0: [-19  15 -19 -22  23  16 -40  -7  11  -4 -13 -18  13 -13 -16   5 -23   1 -15  27 -32  -7  22   5  10  -1  31  36  15  18 -24  -9]
1: [  1  13  42 -33  75 -10 -15   1 -63  26 -90 -58  17 -18 -58  31  58 -42  28  10 -10 -15  -4   0   4 -23 -24  17  28  40  31 -11]
2: [ 28  -3   6  15  61  31 -17 -23  -8 -16  24   9  14 -21 -18 -65 -19  16 -30   3  63  44  23 -28  32   6   6 -32  -7 -15 -13  -6]
3: [-38 -17 -13 -21  18  -5  38   8   3 -33  10  13 -14   7   8   4  -1  35  23  -2 -27 -85  25 -34 -40  34  -7  43 -16 -38  20  38]
4: [-17 -21 -52 -28 -14  57  11   3  21  -5   7  18 -17   7  80 -37 -33   1 -18 -36  26  42  -3 -19   4  30  12  -6  25 -24  -6  -4]
5: [ 23 -22  23 -56  20  35 -14  -5 -77  -3  14 -84 -35 -55  20  35 -63 -65 -18 -46  12 -31 -13  15 -24  44  49  50  32 -80  56 -41]
6: [ 15  -7   5 -58   5 -48 -51   7   3  41 -59   8  41  57  27  27  66 -33 -10  50 -27   8 -35  42  38  10  36 -20  45  15  13 -20]
7: [-13  41  11   9  24  30  19  -9  51 -17  -5   6   3  21 -47 -24   1  -2   5  16  37 -13 -24 -67  35 -21 -12  31   8  21 -49  51]
8: [  4   3  -3  22  -7 -22   0 -41 -24 -17  15 -31  -6 -40  -5  52  -6   2  26   0 -35  28   5  68   1  10  21  10 -42  19  -6 -37]
9: [-11  16  -1 -13   2 -17  37 -20  -7  -8  49  10  25 -34   9 -33 -10  -3 -79  25  41  -9  -4  13  27  16  57  62  11 -30 -18  -8]
10: [ 43  -4  62  -8  15  29  17 -50 -14 -34 -20 -59  -1  13   2 -27  46  27  48 -10 -11 -34  73  31 -46 -57 -48  -3 -44 -29  -8  11]
11: [  -4   14  -31    6    9  -20  -26   -6   -3   41    0   -9   22   43   -9   43   30  -24  -67   53  -43    7  -18    4   55   -3 -125  -11   27   43   24    4]
12: [-10  13 -21  13 -26 -64  37 -18 -14  44  -9  20 -18  60  37  34  55  -8  20  -9   0  26 -17  13  15  42 -13  23  51  45   6 -28]
13: [-28   3 -57  12  -1  13 -57 -34  -9  24 -37 -48  16 -24  -7   2  29 -42 -17 -35 -70  -1 -11  -6  61  27 -93 -15  19   8  -9 -56]
14: [ -1 -40  14  15  70  14 -17  18 -29 -24 -33  -6  27  -5  -2  21 -16  13  33  19 -72 -13  25   3 -56 -37 -50  35 -26   1  46  55]
15: [ 59 -28  31 -27 -48 -49 -35   2 -18  32 -49 -23   4  27 -43  -4   9 -26 -15  37  15  44   8  40   3 -36   1 -35 -16  25  13 -55]
16: [-27  42   5  15  32  32  26  -7  48  -3  -6  14  13   6 -50 -24   0   3   6   5  30   4 -18 -75  39 -17  -2  47  17  21 -57  61]
17: [  66   -4    2 -103  -14  -28   -7    6    5  -19   41   26   -2   34   74   50   41   39   44  -35  -50   17   40   29    8   -9   43   52   17  -31  -22   61]
18: [ -4  -6 -42 -49 -22  76  14 -12  51 -73  98 -11 -51   0 -42  11 -93   0  -9  -2  -6 -71  37 -16  -4 -20 -31  55 -29 -62  21  16]
19: [ -25   10   16   48   17   42   59    0  -33    8   59   33   -5   35  -14   -7   53    9   -7  -46   39   30  -30  -43   19  -31 -106  -55  -23   51   41   26]
20: [ 29 -38  38  19   8 -10 -31 -40 -55   4  34 -17  39  -8 -32 -21   1  31   4  77  -5 -12  21  57  10 -53  21  10 -16 -26  69 -15]
21: [-35   0  -1   4  34 -61 -53  32   3 -21  51  97   6  13 -64  -6 -64 -75 -63  30  34  41 -67 -17  49  48  44  23 -16  28 -72 -45]
22: [-47  48 -34 -30  48 -32  24 -51  30   3 -16  14   3  -5  55  11  30 -40  -4 -27  29  61 -13 -21  55  56 -11  41  27  51 -80  27]
23: [ 16 -17  14  -3 -23  23  14  61 -38   2  43  13  -2  -6  28  26 -54  57   5 -24 -43 -31 -18 -41 -47 -18   4   4 -25 -44  25  39]
24: [ 18   1  41 -12  36   2 -29 -32  31  -1 -47 -19   2  -1 -20  45 110  13  83 -38   0 -40   5  -2 -16  -2  31   6  53  16   8   8]
25: [ 22 -27  -2  15  28  12 -21 -14 -37 -22 -52 -40  11 -10 -21  22  59  -2  29  -1 -41 -15  45  25 -21  -4 -67  12 -16  -7  55   6]
26: [-30  18  -2  26  13  12  25  14 -79  10  36 -13   0 -38 -19  72 -14 -39 -31  -9   3   6 -23 -22  23  30  18  11  16  17  44  21]
27: [-23 -15  24 -14  56  67 -64  -4   4 -18  19  19   9 -36 -65 -20 -17  -7   6 -23   8   7 -22 -32  25 -29  22 -28   1  13  14  -6]
28: [-20   4 -40   5  44 -28 -14  22  40 -35 -14 -31   9 -23  48   8 -29 -26  18   6 -45 -68  -7   6 -40   7   6 -23  14 -47  11 -25]
29: [ 51 -41  44  16   3   1 -28 -34 -58   9  35 -14  37 -16 -25  -8   4  50  15  82 -10   0  20  56 -11 -59  26   7 -22 -35  77 -13]
30: [ 68 -26  19 -12 -56 -46 -38 -21 -18  40 -34 -29  -6  16 -41  -4  28 -11  -7  29   6  34  17  45   4 -48 -15 -38  -8  38  22 -55]
31: [-22 -23   9  -1 -32  19  21 -62  37  24  17  27   2  54  32  59  38  65  -9  28 -40 -15  37  21   3   5 -64  15 -35   5  29  35]
32: [-70  12  -6  39  -5  45  33  31  18 -35  12  11 -27 -37  -7  25 -42 -23  23  -3  10 -70 -43  -8 -52 -23  18  -9 -22  -2   1  21]
33: [-82  18 -11  29  42  11   7  -2  76 -26 -13  24   5  26  -9 -22 -46  37 -17  42 -45 -54  39 -72 -20 -25 -45  -5 -45  -1  -5  27]
34: [  3   0  11  -3   7  36 -36 -35 -14  25 -29 -10 -15 -13  -8   1  14  -4 -11  12   6  27  16  23  18 -17 -57 -42 -11  38  -2 -13]
35: [ 14   7 -58  38 -10 -70   5 -85  49  49  -6  58 -53 -11   6  37 -16  12  76   2  34  58  -6 -23  33  81   2   4 -33 -10 -72 -35]
36: [ 42  28   8 -51 -53   7  25 -70 -51  13  42  73  29 -21 -15  -7  38  54  10 -22  -5  68  30 -10   6 -46  40  41  28  34 -27  25]
37: [ -8  23  35 -32  72 -26 -17  22 -50  25 -89 -29  37  -9 -53  15  51 -34  12  42  -8 -15 -10  -1   5 -14  -7  17  29  49   6 -12]
38: [  5   3 -25  -9 -17 -18 -61 -24  21  -2   9  73  31  33 -50 -21  45  -8  53  45  16  18 -36   9  56  38  42  42   0  54 -50 -28]
39: [ 43  -8  34  22 -77  69  -1  39 -25  23  30 -27   7  -7  -6 -13  15 -19 -20 -36  42 -17 -41 -42  -5 -29  -5 -40  28 -30  28  -2]
40: [ 48  14  42 -16 -25  51 -79 -38  26 -18  34 -36 -14 -28 -54 -41  42  37  -2 -17  30   8  24  16  63  -9  27 -23 -22  11 -15  -6]
41: [-32 -21  11 -22 -33  53  24  11   5 -13  21 -51 -12  15  -5  61 -48 -63 -39  -3 -16 -18  49  27 -32   0 -23  35 -44   3 -17  18]
42: [  7 -54   1 -19   3  45 -75  36  10 -19 -31 -67  13   8  -9 -20  -2 -40 -19 -10  -9  22  41  34  -3  14  32 -13  24  23  18 -29]
43: [-11  12  -5   4  -4 -11  -3  47  64 -15 -78 -56 -17  39  -8  37 -57 -23 -34  42 -29 -71 -17 -10 -16  22 -28   0 -21  12  22 -23]
44: [-38  39 -36 -23  16  51  42  -8  50 -52  15 -56   0   2  23  16 -74 -19 -53   0 -28 -24  11  17   7   5  20  41 -17   0 -24  28]
45: [-23 -40  -7 -91  37 -25 -34 -54   4  43 -45 -39  36  13  40 -10 -15 -25  34  10 -28  -5   9  26 -20   9  59  60  49 -10  -9 -24]
46: [-27  12  35  32  59 -40  13  24   3   3 -68 -68  -4   4  34 -40  -8  -3  15 -25   5 -13 -21 -18 -62   4  39 -46  19  11 -10 -12]
47: [ 11  -6  71  60  58 -37 -20  50  -1  -2 -44  10 -15  11 -19 -45  10 -20 -23  17  39 -15 -58   6  -6   2  56 -91 -20 -19  21   0]
48: [ -28    5  -56   12  -20   28   29  -46  -27   35   45   37  -32    1    7   -4   -8    0  -31   -9   10   77    5    2   25    0 -106   -5  -26   37  -40   20]
49: [ -2  38 -14  -5  26 -83  21  29 -24  39 -40  51 -12  44  14  29  61 -39  33 -23  -9  17 -15 -27  69  46 -65   1  13   5 -45  35]
50: [-19  18   8 -19   1  47   0  -7  25 -35   3  -4 -26  -3 -41  -7 -18 -20 -18  39  -4 -59 -15 -15  -2 -16   1 -58 -25 -18  36  16]
51: [-40 -17   9 -37  30  55 -40  17  -3 -76  15   6  54   7 -25 -51 -46 -34 -49   0  22  20 -19  12   7  23  48  19  -1   2  -7 -32]
52: [-60  16  -9  54 -17  28  37  17  16 -19  14  28 -40 -39   7  29 -48  -8  27  -4  23 -54 -40 -19 -54 -25  10 -25 -29  -5 -15  25]

[-90  23 -17  25  31  21  20  -2  79 -14 -20  28   4  13 -16 -22 -83  26 -33  44 -24 -53  27 -56 -29   5 -32   6 -37  10 -17   9] 33 50 44 3 32
[-21  11   6   5  49 -36 -47  24 -23 -67 -44 -75  -4 -44  -7 -42  19 -38  31   3 -54 -84  38  57 -19   8  31   7  14 -35  37 -46] 28 25 0 42 46
[-29   2  28  34  36 -37  16  25  -7   9 -54 -46   4   3  24 -43  -2  10   8 -22   1 -18  -4 -18 -53  13  42 -40  22  14  -1 -22] 46 47 28 0 42
[ 22 -16  13 -14  -4  29  15  49 -39  16  35  22   5 -14  42  23 -44  57   7 -39 -51 -25  -5 -38 -44 -19   8  -3  -8 -49  24  51] 23 3 14 52 39
[ 20   4 -53  55  -1 -64  -6 -81  52  46  -4  51 -65  -2 -10  41 -30   6 103  -7  24  67  -2 -43  45  72   6  -1 -51 -13 -96 -40] 35 38 22 8 12
[ -27   22  -67   -2  -33   30   46  -48  -15   36   36   32  -32   -2   18    0   -1    2  -15  -29    4   84    9    6   35    1 -105   -3  -12   53  -32    8] 48 34 19 4 22
[-61 -17  -4   8  62   3 -26 -25  18 -34 -15   4  14 -37 -14  -6   8  14 -46 -18 -45 -23  29  13 -25  -6  16 -33  17  12  15  27] 0 27 50 28 34
[-24  21 -12  28 -14  21  27 -34 -40 -10  61  10 -19 -20  45   9 -28 -12 -21 -32   1  56  19  -2  -6  29 -39 -16 -27  -8 -14  -8] 48 4 8 34 26
[ 12   1  30 -30  -4  40  -8 -25 -59  15  34  -3   0 -51 -44 -38 -21 -16 -50  -5  29 -28 -18 -12  14 -21  53  51  18 -49 -15  14] 9 0 27 2 51
[  2 -39  18  44  62   0  -3  17 -37 -11 -40 -12  16  -8 -13  21 -24   7  23  21 -74 -14  28  -2 -68 -38 -67  17 -33  -4  40  54] 14 25 3 23 10
[ 13 -24   9   7 -21 -14  28  30 -21  -1  41  28 -12  38  50 -40  -1  16 -39 -39  52  60   2  27 -11  12 -10  -4   4  23  12   8] 4 2 12 48 9
[ 33  32   5 -40 -23 -10  22 -56 -55  12  44  67  26 -33   6 -21  46  68  20 -44  12  81  25 -26  12 -21  67   4  36  26 -28  36] 36 2 17 9 40
[ 15   7 -36 -23 -51   0 -53 -23  36  -1  34  95   2  32 -41 -21  31  12  73  16  23  18 -31  -4  34  22   9  43 -15  37 -50 -18] 38 7 35 0 36
[  68  -12   13 -106   -9  -40   -9   14   -7  -21   40   13    7   47   69   58   34   29   57  -46  -70   19   41   31   -2  -10   70   64   25  -41  -21   52] 17 45 36 23 0
[ 28  30  36 -22  62  31  22 -68 -54   6  31   1 -31 -31  23 -16  17  38  40 -88  17  42  18 -43  27  14 -27  40  15 -32  -2  17] 2 36 34 4 27
[ 36  -6  38  31 -89  75   6  34  -5  14  26 -41   0  -3 -11 -29   5  -3 -12 -42  29 -29 -37 -34  -7 -26   8 -36  29 -21   6 -10] 39 50 23 40 4
[-13   1 -21   4  -3  -7   1  48  42 -17 -55 -52 -22  21 -13  22 -58 -19 -24  36 -19 -72 -12 -17 -27  31 -25   9 -16 -10  35 -29] 43 28 50 0 3
[ 86 -12  11 -94  -7 -14 -12   3  -3 -11  54   6  -3  48  79  56  61  39  45 -53 -52  29  34  17  32   4  27  47  26 -41 -18  65] 17 36 24 31 23
[ 42  39  -5 -48 -31 -11  21 -57 -40   2  44  80  24 -28  -2 -28  46  70  16 -30  15  83  42 -13  11 -38  57  12  39  20 -28  28] 36 17 2 9 40
[ -9 -20 -35 -28  -8  57   6  13  13 -11  16  16 -11  12  88 -16 -23 -11 -13 -48  35  46  -5  -7   5  47  17 -17  31 -28   7   0] 4 2 51 42 0
[-16  17 -31   2  47 -28   8  30  41 -52 -12 -15 -16 -37  37  -7 -28 -15  12  19 -33 -65 -10 -11 -38   0   3 -22   6 -42 -17 -14] 28 3 32 50 0
[ 25   2  62 -23  38  10 -24 -22  31  -8 -50 -27  18   8 -22  39 111  21  82 -42  15 -61   8 -11  -7  -6  42   2  61  14  -3   8] 24 1 37 25 10
[-14  17 -34 -25  11  -1 -16  -5  13  27 -32 -15  16 -22  -7   8 -42   8  -5  47 -25 -23  12 -11   0  -3  54  57  31  12 -15  -6] 0 45 9 44 28
[ 43 -24  31  41  -9 -55  -4  69  30 -22  29  53  -4  64  29 -39  28  28  15  -1 -23 -22  24 -33 -70 -53 -45 -43  -4 -51  -2   5] 23 3 28 10 14
